(in the rows, 128 means zero)
A single turn carries every row of the set below to another of its rows. Some are shown first; where does it send the rows asked next?
z_832: [124 124 126 165 136 120 101 150 120 106 139 141]
z_117: [157 133 132 103 128 114 158 149 113 148 123 137]
z_879: [105 115 136 127 170 117 101 123 115 138 115 109]
z_125: [151 105 128 120 109 141 116 143 118 148 150 160]
z_45: [121  95 142 125 126 132 103 120 131 146 129  84]
z_609: [159 139 151 155 106 121 121 121 107 138 138 130]
z_763: [161 109 132 118  93 117 123 121 117 151 142 113]
z_835: [130 135  99 116 121 153 103 124 126  98 136 135]
z_997: [ 92 119 142 132 158 115 131 151 144 118 116 134]
z_430: [128 137 162 156 132 123 112 112 131 161 121 139]
z_739: [148 108 149 105 108 165 124 150 122 148 112 118]
z_694: [125 148 122 108 133 171 110 131 134 113 108 124]
z_324: [123 141 139 139 153 106 140 155 124 117 123 154]
z_775: [133 102 111 117 123 111 114 136 140 125  80 111]
z_192: [117 133 135 115 144 143 152 109  94 127 144 111]
z_292: [ 88 120 149 139 159 125 128 139 132 135 143 131]
z_669: [129  96 147 119 101 140 115 126 139 149 132  89]
z_802: [128 134 103  92 135 156 109 127 140 132 131 143]
z_322: [130 139 138 154 121 122 142 161 131 119 133 159]
z_813: [129 132 109 125 122 119 154 103 128 129 101 151]
z_530: [111 109 144 132 146 126 102  96 104 139 106 130]
z_427: [144 135 150 149 139 126 110 130 133 168 133 147]
z_19: [113 107 150 148 111 129 106 117 159 149 109 120]
z_735: [101  97 125 103 141 112 135 150 143 116 116 107]
z_356: [111 116 120 101 137 144 152 123 141 156 139 141]
z_778: [112 141 144 137 124 166 152 135 131 114 111 120]
z_770: [116 111 105 136 101 140 146 125 132  99 139 132]
z_668: [129 102 136 124 110 138 114 117 130 132  72 121]
z_60: [135 108 121  98 124 109 146 158 117 109 124 105]
z_196: [130 145 102 111 131 140 107 110 132 114 100 142]
z_449: [149 136 130 113 137 104 151 159 104 116 131 133]
z_283: [164 103 122 116 101 112 117 119 122 147 117 103]
z_129: [126 146 113 104 148 148 105 110 109 117 131 125]
z_390: [132 114 136 110 114 125 148 142 111 111 109  84]
z_286: [ 97  92 115 121 126 101 130 122 141 122 114 114]
z_677: [154 124 137 111 125 149 126 172 119 128 113  99]
z_323: [126 113 140 157 123 136 102 122  99 117 149 146]
z_860: [157 123 115 115 137 120 120 159 123 152 145 153]
z_859: [115 105 139 165 122 127  96 127 156 138 125 128]
z_448: [172 141 149 147 109 133 121 141 110 138 125 117]

z_117 -> z_390
z_427 -> z_448
Now these:
z_430 -> z_609
z_449 -> z_60
z_739 -> z_668
z_835 -> z_802
z_879 -> z_832
z_356 -> z_778

A single turn carries every row of the set below to another of its rows. Some are shown first; where does it send the rows asked next?
z_614: [156 134  95  95 126  98 131 131 100 118 130 137 126 168 140 140 107 140
 119 129  93 105 132 149 150]
z_559: [154 143 127 118 145 112 155 130 140 107 123 120 128 140 109 134 119 157
  76 122  99 109  79 132 111]
z_602: [161 132 155  94 168  89 130 139 164 122 145 129 127 158 159 137  97 126
 124 137 123 129 128 139 111]
z_56: [115 145 134 107 148  70 124 173 121 100 151  85 156 174 157 150 101 163
 129 148 105 136 130 143 122]
z_665: [112 129 168 146 159 101 111 152  97 112 135 137 135 145 151 107 128 168
 145 136 105 105 121 112 110]
z_2: [149 106 113  98 152 101 115 154 101 134 143  81 162 166 149 134 131 176
 139 145 127 106 104 145 133]
z_597: [ 65 135 137 121 155 116 134 136 114 117 138 109 149 136 141 118 111 155
 148 117 107 107 167 131 116]
z_659: [141 136 150  86 141  95 140 128  90 136 107  83 160 162 160 133 132 121
 115 126 124 108 125 145 118]
z_972: [151 163 133 105 168 100 148 133 176 112 147 131 154 161 138 149 116 166
 111 155 102 113 108 140 103]
z_275: [109 126 158 131 166 105 139 146  95 110 125 131 113 151 162 118 132 162
 144 131 112  97 128 101  94]
z_773: [145 117 132 108 125 122 137  92 132 138 172 120 162 154 143 142 149 152
 131 124 129 107 134 150 101]
z_560: [166 102 136 113 149 101 123 127 136 119 149 107 105 128 131 122 107 150
  99 116 136 116  86 130 114]
z_130: [132 148 110 138 128 114 134 135 116  93 141 114 130 157 123 139 136 162
 150 114 154  78 128 102 139]
z_791: [115 129 125 127 142 108 114 129 134 112 139 103 192 172 145 134 105 157
  67 125 123 128 138 132 109]
z_374: [141 140 141 137 137  89 124 127 165 129 135  96 124 143 146 100  99 169
 123  95 120 121 152 104 108]
z_236: [124 119 108 129 169 152 156 137 135 116 116  92 162 155 154 161 110 155
  99 131 143 124 118 115 125]
z_259: [147 139 130 123 129 127 101 135 143 144 121  82 160 126 118 172  99 162
 106 119 118  99 129 136 129]
z_389: [158 155 113 115 128 105 135  88 114 135 149 115 136 139 154 142 129 154
 135 151 131  94 124 145 141]
z_234: [107 129 147 154 173 102 148 174 117  86 144  94 137 145 133 137  87 159
 144 113 103  87 127 128 101]
z_264: [124 149 113 111 165 114 127 149 117 115 129 113 176  93 152 140 122 184
 147 139 108 102 124 155 117]
z_302: [129 146 112 114 144  78 173 149  95 116 122 109 150 128 148 120 142 163
 103  99  95 125 151 141 106]
z_937: [171 146 115 146 184  82 155 138 121 124 147 117 168 137 147 108 119 152
 106 117 115 131 114 148 127]
z_535: [133 129 128 115 154 124 111 147 163 117 110 105 117 128 144 124  74 160
 141 103 114 102 136 109 115]
z_599: [151 134 135 131 138 110 127 150 155 106 138 113 179 114 114 155 113 140
 115 129 150  98 135 139 143]
z_723: [107 145 167 163 161  88 152 148 118  93 152  87 145 140 137 126  99 153
 133 112 114  89 135 128  92]
z_358: [121 139 131 108 137 111 162 114 131 115 140 114 133 153 123 129 128 128
 146 101  85  97  98 117  76]
z_80: [151 136 112 111 137  98 145 143 149 146 131  81 141 173 136 172 114 164
 102 108 112 114 165 121 111]
z_239: [131 138 133 128 142 109 134 136 148 120 161 123 161 156 115 123 124 150
 170 120  79 115  93 128 105]
z_412: [121 165 132 118 124  97 112 142 119  87 130 137 151 173 129 137 117 133
 138 114 130  81 153 120 130]
z_622: [119 139 135 128 152 133 106 144  93  98 116 136 145 150 158 149  93 158
  91 108  92 128 117 142 100]
z_414: [146 138 100  99 195 104 138 129 116 109 129 122 154 123 158 131  96 143
 102 120 115  86 110 154  90]
z_579: [144 116 104 103 139  88 159 151 146  97 142 110 145 151 126 157 120 144
  93 108 143  89 160 123 108]
z_143: [136 149 132 156 164 123 148 121 118 119 153 111 142 157 180 151 132 190
 119 130 129 141 126 122  99]
z_867: [115 142 141 119 137 103 147 134  94 103 122  57 126 124 146 154 111 150
 112 131 135 113  93 128 116]
z_461: [147 100 120  98 132 144 140 140 116 126 133 139 150 161 125 151 124 127
 132 105  99 120 124 151 130]
z_584: [ 76 122 126 142 150 119 145 140 106 120 143  99 139 132 128 111 123 170
 145 109 112 114 151 123 130]

z_559 -> z_259
z_773 -> z_602
Now these:
z_535 -> z_130
z_622 -> z_867
z_275 -> z_234
z_414 -> z_236

A single turn carries every row of the set below to another of its rows. Some are shown first; where does it send the rows asked next?
z_795: [109 130 129 134  91  80 119 117  95 174  95 136 134 113 122 143 133 132
 137 144 120 141 110 125  95 118 113 152]
z_700: [110 119 109 101 111 133 106 127 107 138 128 169 137 132 140 166 129  78
 133 125 133 148 157 111 124 102 112 146]
z_331: [ 84 140 106 151  95 106 116 112 131 139 137 122 122  99 146 113 124 121
  94 148  80 126 137 121 106 113 122 162]
z_890: [158 132 140 116 107 101 133 142 152 142 151 129  90 122 150  94 134  93
 114 157 139 122 164 107 125 127 129 105]
z_263: [148 135 143 107 101 101 127 140 152 146 145 141  99 130 144  90 141  86
 107 155 135 120 158 100 141 125 123 107]
z_940: [135 152 150 123  86 134 125 151  83 136 160 158 113  98 144 113 136 145
 126 111 126 169 123 154 136 115 125 117]
z_772: [149 131 119 143 110 113 128 159  81 117 145 143 123 129 142 107 125 110
 127 133 114 189 102 126 108 131 137 176]
z_43: [136 154 157 137  86 142 131 180 127 128 153 150 111 125 146 119 126 107
 120 118 128 166 142 133 149 119 147 135]
z_272: [135 126 157 102  98  74 100 127 116 167 144 141 106 139 151 106 160 125
 104 143 144 132 128 147 129 123 137 111]
z_378: [100 118 107 112 105 124 105 149 103 137 122 187 142 123 141 146 147  86
 120 125 144 140 131 104 127 102 105 138]
z_716: [146 121 153 119  93  74 107 140 118 161 143 134 100 134 151 111 152 131
 100 145 150 129 128 147 119 127 146 112]
z_493: [ 96 158 110 141  93 114 104 101 134 146 138 124 126 101 134 117 115 130
 109 154  84 131 135 118 100 119 123 168]
z_598: [165 128 126  96 101 110 108 113  96 156 153 110  95 119 137 112 113 130
 113 141 134 118 135 113 122 126 133  88]
z_174: [161 134 111 132 105 124 138 139  73 114 148 143 119 116 135 113 113 112
 133 134 104 187 117 123 106 128 122 170]
z_23: [106 119 101 127 119 109 138 113  96 157 108 107 124 101 132 126 109 101
 144 139 102 130 131  85 103 114 104 126]
z_765: [150 123 111 144 114 118 148 155  86 106 146 143 116 119 149 104 124  94
 127 133 104 185 123 119 110 126 123 169]
z_265: [131 142 136 120 116 156 135 147  97 125 170 121 104 108 161 112 113 110
 136 106 111 167 146 131 142 112 135 109]
z_320: [ 99 127 111  97 128 129  89 125  97 147 135 174 142 124 144 145 141  93
 145 126 147 153 127 112 116 106 111 139]
z_377: [101 134 131 147 113  93 132 150 146 160  98 128 131 127 134 123 128  85
 140 153 121 140 130  91 106 123 123 159]
z_796: [155 123 129  85 100 112 105 103  97 158 151 112 100 131 137 115 116 116
 109 138 124 119 142 111 137 121 131  91]
z_489: [ 82 150 108 148 101 112  96 120 131 146 137 120 127 108 141 108 119 127
  99 148  90 128 114 112 106 120 134 163]

z_378 -> z_700
z_272 -> z_263
z_23 -> z_795
Now these:
z_493 -> z_489
z_765 -> z_174
z_940 -> z_43
z_598 -> z_716

A single turn carries every row of the set below to another of its rows. Some are shown first; where does it send the rows asked next?
z_312: [120  93 134 144 132 107 110 122 191 125 119 137 101 170 174 102 158 122
 109 122 136]
z_134: [137 138  90 129 115 135 115 133 166 106 158  94 106 139 145 126 135 136
 114 127 166]
z_321: [148 126  94 139 119 129 116 120 178 110 158  89  89 122 128 120 139 131
 111 134 166]
z_576: [127 100 129 160 118 154 134 130 126 103 140 173 103 129 157 137 170 122
 112 136 135]
z_221: [124 148 142 134  99 139 137 149 151 122 148 138  76 117 119 104 154  54
 106 149 142]
z_110: [ 97 107 146 150 102 135 118 136 170 104 113  98  97 150  95 109 157  65
 110 108 165]
z_111: [129  98 131 166 117 155 132 127 134 103 140 174 100 121 154 130 173 124
 112 134 133]
z_987: [124  96 127 115 137 101 118 121 161 123 112 130  83 180 163 122 146 100
 103 137 155]
z_889: [ 86 114 147 150  99 139 116 145 169 103 115 103 117 164 112 107 156  75
 111  98 159]
z_22: [ 97 104 148 158 102 136 117 134 179 105 113  99  97 146  94 105 159  70
 111 108 161]
z_697: [131 100 127 150 119 151 137 126 115 103 137 167  89 129 146 143 166 112
 110 144 143]
z_549: [128  87 135 149 134 104 110 114 198 124 118 135  89 159 163  99 159 119
 108 126 135]
z_135: [142 129  96 147 115 134 113 125 187 109 159  95 103 122 139 112 143 143
 115 125 158]
z_274: [133  84 134 145 136  99 112 107 195 124 112 129  76 155 152 103 159 111
 106 134 142]
z_294: [139  94 130 160 121 150 136 118 128 105 135 167  81 115 137 137 170 112
 110 145 140]
z_870: [136  96 127 153 120 150 136 121 120 104 135 167  82 122 139 142 167 110
 109 147 143]
z_891: [ 95 106 150 162 100 135 117 135 184 104 116 101 105 146 100 100 161  76
 112 103 156]
z_976: [111 157 143 141  94 149 132 164 156 122 155 146 106 128 144  97 159  71
 109 132 129]
z_424: [121 145 147 157  95 145 131 153 177 125 154 146  93 109 133  86 165  74
 109 136 122]
z_451: [137  93 132 168 120 150 133 118 135 105 138 167  84 113 140 132 172 117
 111 144 136]
z_354: [141 135  90 127 117 131 117 128 163 107 156  91  98 135 137 127 133 130
 113 131 170]
z_837: [131  90 127 122 138  98 118 113 168 123 111 125  70 169 151 119 150  97
 103 140 155]
z_950: [138 133  95 143 113 137 112 130 182 109 162  97 111 130 147 114 141 144
 116 121 159]
z_190: [135  85 131 134 137  97 115 105 183 125 113 126  68 159 147 111 153 103
 105 141 149]
z_981: [ 87 112 148 157  99 141 116 143 176 104 117 105 117 158 112 102 159  79
 111  97 156]
z_492: [125 143 147 155  97 141 132 147 173 124 153 142  81 104 123  88 165  66
 110 143 128]
z_401: [146 126  96 146 116 133 113 121 186 109 157  93  93 119 131 116 141 137
 113 130 161]
z_161: [128 143 144 146  99 139 134 146 163 123 150 138  74 107 116  95 161  58
 106 148 135]
z_474: [ 89 108 148 161  99 138 114 141 182 105 116 104 112 150 106 100 162  82
 111  98 154]
z_913: [ 89 113 145 144 101 138 119 144 164 102 115 100 111 163 106 112 154  70
 109 102 164]
z_642: [117  99 129 131 133 108 111 127 177 122 119 136 104 181 179 110 153 117
 108 122 141]
z_806: [136 137  94 135 114 137 113 133 173 107 162  96 111 137 148 120 138 140
 115 122 161]
z_233: [133  94 132 170 120 153 134 122 138 106 140 172  92 115 147 130 174 122
 113 138 133]
z_29: [146 130  91 130 118 130 118 123 167 108 156  89  90 128 129 125 136 127
 111 134 170]
z_365: [113 158 140 130  95 146 135 162 145 121 153 144  98 130 140 105 155  63
 109 139 137]
z_380: [ 93 111 146 144 102 135 120 139 163 105 112  99 102 156  99 113 153  68
 111 107 167]
z_160: [117 100 126 120 133 104 115 126 165 121 116 133  97 186 172 118 149 109
 107 130 151]
z_70: [127 101 128 153 119 155 135 130 119 102 138 170  98 132 152 140 167 116
 111 139 141]
z_421: [113 152 147 152  94 149 131 159 169 122 156 148 106 119 143  88 161  75
 110 132 123]
z_651: [119 154 140 127  97 143 138 157 143 122 150 140  84 126 130 107 153  58
 106 146 141]

z_651 -> z_221
z_401 -> z_135
z_987 -> z_837
Now these:
z_981 -> z_889
z_451 -> z_233

A single turn carries every row of the set below to another of its rows. Some are shown first; where does it send the rows asked next?
z_974: [116 133 111 122 135 140 141  96 132 121 159 158 131 113 146 149 118 104
 119 133 177 117 165 143 122 130 145 115 144]
z_89: [153 128 120 146 132 134 123 134 129 134 131 117 128  75 132 101 112 129
 110 120 172 125  89 126  90 138 116 138 131]
z_882: [113 120 154 135 123 134 127 154 112 111 158 102 132 111 121 120  70 107
 133 115 127 133 134 153 123 149 125 137 110]
z_552: [136 123 132 145 155 120 118 159 119 132 152 105 149  93 138 111 145  96
 116 131 110 152 134 140 114 125 119 120  95]
z_853: [106 135 115 137  79 147 132 125 133 139  89 105 127 107 136 151 110 126
 112 127 166 121 138 109 123 126 166 126 115]
z_703: [123 131 156 136 154 166 131 117 169 128 143 125 121 129 140 139 160 152
 136 131 115 144 140 134 140 122 141 100 104]
z_944: [167 154 100 142 121 150 140 102 126 118 120 100 118 100 129 126  98 117
 101 144 158 130 153 161 126 150 147 117 140]
z_400: [148 122 130 153 148 123 114 130 124 129 137 156 135 130 122 152 121 132
 123 121 188 122 149 134 102 124 108 141  95]
z_553: [106 126 128  96 134 159 120 136 143 124 132 101 122 114 155 151 136 122
 122 113 121 147 159 131 129  85 126 149 116]
z_186: [132 116 124 132 118 153 111 125 128 121 101 138 119  83 117 109 113 142
 103 146 163 148 152 151 163  92 130 134 112]
z_407: [130 146 145 141 148 135 106 126 155 115 118 138 107 122 131 129 114 140
 105 105  98 120 117  86 120 145 158 125 100]
z_732: [109 109 116 146 126 153  99 116 129 149 118 137 110 101 131 159 145 145
 114 105 174 149 113 129 119 105 153 133 149]
z_429: [121 124 131 132 137 141 164 121 138 118 105 125 106  94 144  86 113 116
 108 153 136 166 122 148 147 142 160 135 121]
z_52: [118 131 120 146 174 153 141 127 118 127 137 106 123 135 126 145 106 124
 112 129 122 121  79 125 123 126 176 125 142]
z_960: [138 127 111 141 150 157 136 119 134 143 161 147 119  96 133 157 124 134
 121 125 144 125 129 106 172 146 179 116 130]
z_266: [135 103 136 135 113 108 124 118 128 141 130 132 127 120 147 110 142 128
 136 146 171 136 182 138 152 129 117 124 110]
z_704: [107 142 140 134 140 136 144 161 131 132 138 115 113 140 120 121 115 152
 120  95 131 116 150 103 157 133 137 172 115]
z_887: [149 114 116 160 143 121 134 139 113 131 114 104 116 168 105 117 137 121
 115 127 138 150 147 147 138 135 102 115 116]
z_617: [134 121 117 147 136 149 140 133 128 129 126  90  95  87 141 125 121 128
 124 136  92 157 113 116 151  97 163 119 131]
z_372: [129 137 136 138 139 126 109 128 112 142 154 101 144 148 134 156 121 147
 129 118 157  77 152 123 119 113 131 138 137]
z_841: [123 122 139 162 133 125  83 147 138 103 132 131 111 149 128 147  96 145
 109 113 123 120 126 132 128 141  94 120 130]
z_76: [107 127 132 113 140 149 124 135 134 146 131 161 145 112 124  96 124 112
 118 135 130 119 144 114 169 116 163 146 108]
z_498: [134 154 142 159 155 121 148 141 118 129 152  98 118 117 143 168 119 126
 125 117 117 125 121 104  90 137 131 145 132]
z_604: [131 133 117 160 123 106 135 102 122 122 140  88 111 145 148 141 127 132
 114 120 147 128 117 160 103 145 125 108 155]
z_740: [135 125 114 139 119 142 141 107 133 106  97 148 123  74 127 135 126  96
 112 127 108 122 150  95 140 134 154 112 124]
z_525: [141 115 102 168 116 137 116 125 130  92 113 145 111 106 139 128 112 112
 129 117 134 108 169 157 132 115 108 113 148]
z_330: [161 118 127 154 148 144 141 148  96 141 113 151 110 111 134 112 143 124
 129 118 155  99 114 145 123 119 123  95 142]
z_24: [128 123 135 141 128 118 124 138 128 142 114  89 123 146 129  87 128 139
 114 124 102 126  91 127 152 129 133 142 119]

z_89 -> z_732
z_330 -> z_853
Now these:
z_841 -> z_525
z_76 -> z_24
z_372 -> z_266
z_704 -> z_887
z_186 -> z_617

